In the rows, 128 means zero.
Rotation paths and how fast each direction turns (deg/step):
Each turn is a multiple of 5 degrees from 10 to 175, or 0.
Each row of a path follows its step; steps can be skipped.

step 1: [116 132 114 113 136 137 133 126 123 127 128 130 122 133 140 121 121 135
 125 129 132 137 125 115 125 134 122 128 132 132 136 135 126 131 123 125
 125 129 127 120 126 134 137 121 129 132 121 128 127 130 138 131 130 134
 123 124 135 122 143 141 139 129 132 127 118 122 122 133 130]
step 3: [130 134 124 123 122 132 116 133 125 131 128 140 129 129 128 132 128 115
 137 141 130 133 127 142 124 141 117 127 130 138 130 131 130 116 117 132
 128 132 121 128 129 137 129 113 140 128 132 142 130 131 130 126 128 133
 134 125 125 125 139 118 129 123 127 132 124 125 122 121 127]
step 4: [128 135 124 119 127 131 133 129 128 132 113 125 121 131 127 129 133 133
 126 128 126 139 132 137 124 124 125 126 133 132 127 128 139 132 129 120
 130 134 119 126 128 129 137 123 124 113 138 131 122 127 135 140 127 129
 128 122 122 127 139 115 136 124 128 136 107 119 117 130 130]
step 5: [127 140 128 128 123 126 123 134 123 134 116 134 137 130 131 128 120 140
 126 121 121 131 123 125 122 116 127 124 135 129 128 125 121 131 115 125
 132 141 128 132 132 136 136 119 131 123 118 121 129 131 137 129 127 117
 116 127 130 117 139 126 124 131 138 132 126 131 118 122 135]
step 6: [126 123 120 118 122 134 132 128 127 128 126 139 136 129 134 133 136 137
 139 135 130 125 118 122 127 128 116 128 137 134 128 127 136 126 125 129
 122 140 130 114 129 137 129 117 140 124 126 134 118 129 126 129 131 132
 118 142 131 129 136 135 131 129 129 121 132 130 114 131 138]
step 8: [113 130 120 126 119 130 143 130 124 135 129 133 127 137 132 129 125 130
 136 140 121 143 135 135 126 129 126 122 138 142 127 127 132 123 114 126
 130 132 124 133 138 128 129 121 123 135 129 127 133 130 129 123 132 127
 123 126 131 127 143 128 124 127 137 139 120 123 134 120 121]
step 9: [118 135 122 115 126 125 128 132 119 137 118 134 132 133 121 126 125 115
 131 133 134 131 122 134 125 140 120 130 126 131 125 131 129 135 119 132
 130 134 125 115 128 134 135 124 126 122 130 134 123 126 120 124 118 130
 119 121 132 119 135 122 134 122 131 126 118 127 118 112 136]
step 10: [137 134 113 120 126 135 122 129 135 135 122 123 130 135 127 127 131 131
 124 124 124 134 121 132 115 128 118 113 124 128 129 119 128 119 127 128
 123 135 119 115 133 130 135 125 137 128 127 120 125 127 132 138 128 133
 125 120 123 119 140 120 131 126 132 136 121 133 114 138 129]
step 11: [128 127 132 130 124 127 124 134 120 135 127 134 135 127 137 140 132 130
 128 133 115 138 125 128 125 125 116 132 142 133 136 124 133 126 120 117
 131 135 132 131 125 134 130 117 139 114 124 120 125 129 131 123 131 128
 131 132 124 117 139 132 124 132 130 133 113 131 127 138 136]
step 12: [132 130 123 123 124 122 131 130 125 125 125 144 124 124 138 131 134 133
 134 132 135 131 121 125 127 127 123 128 138 137 119 129 132 124 119 119
 135 149 124 129 135 129 140 126 131 131 135 130 117 132 132 123 115 120
 126 140 125 132 136 128 134 125 125 122 124 119 120 120 128]
[130 129 128 128 128 129 128 129 126 127 132 130 127 127 126 131 128 129
 126 127 128 129 128 127 131 129 129 128 131 126 129 127 129 124 127 125
 128 128 127 128 127 127 125 128 132 130 129 130 126 127 127 126 130 128
 126 127 125 128 130 129 130 127 127 128 128 129 130 129 129] -> 80
[130 128 128 128 130 129 128 127 129 125 127 127 126 132 129 127 129 127
 126 128 131 128 126 127 127 129 128 128 129 129 127 129 131 129 126 127
 129 129 127 129 129 128 129 131 126 127 128 126 127 128 129 129 130 129
 128 125 126 128 126 130 131 124 127 126 129 126 127 128 130] -> 130
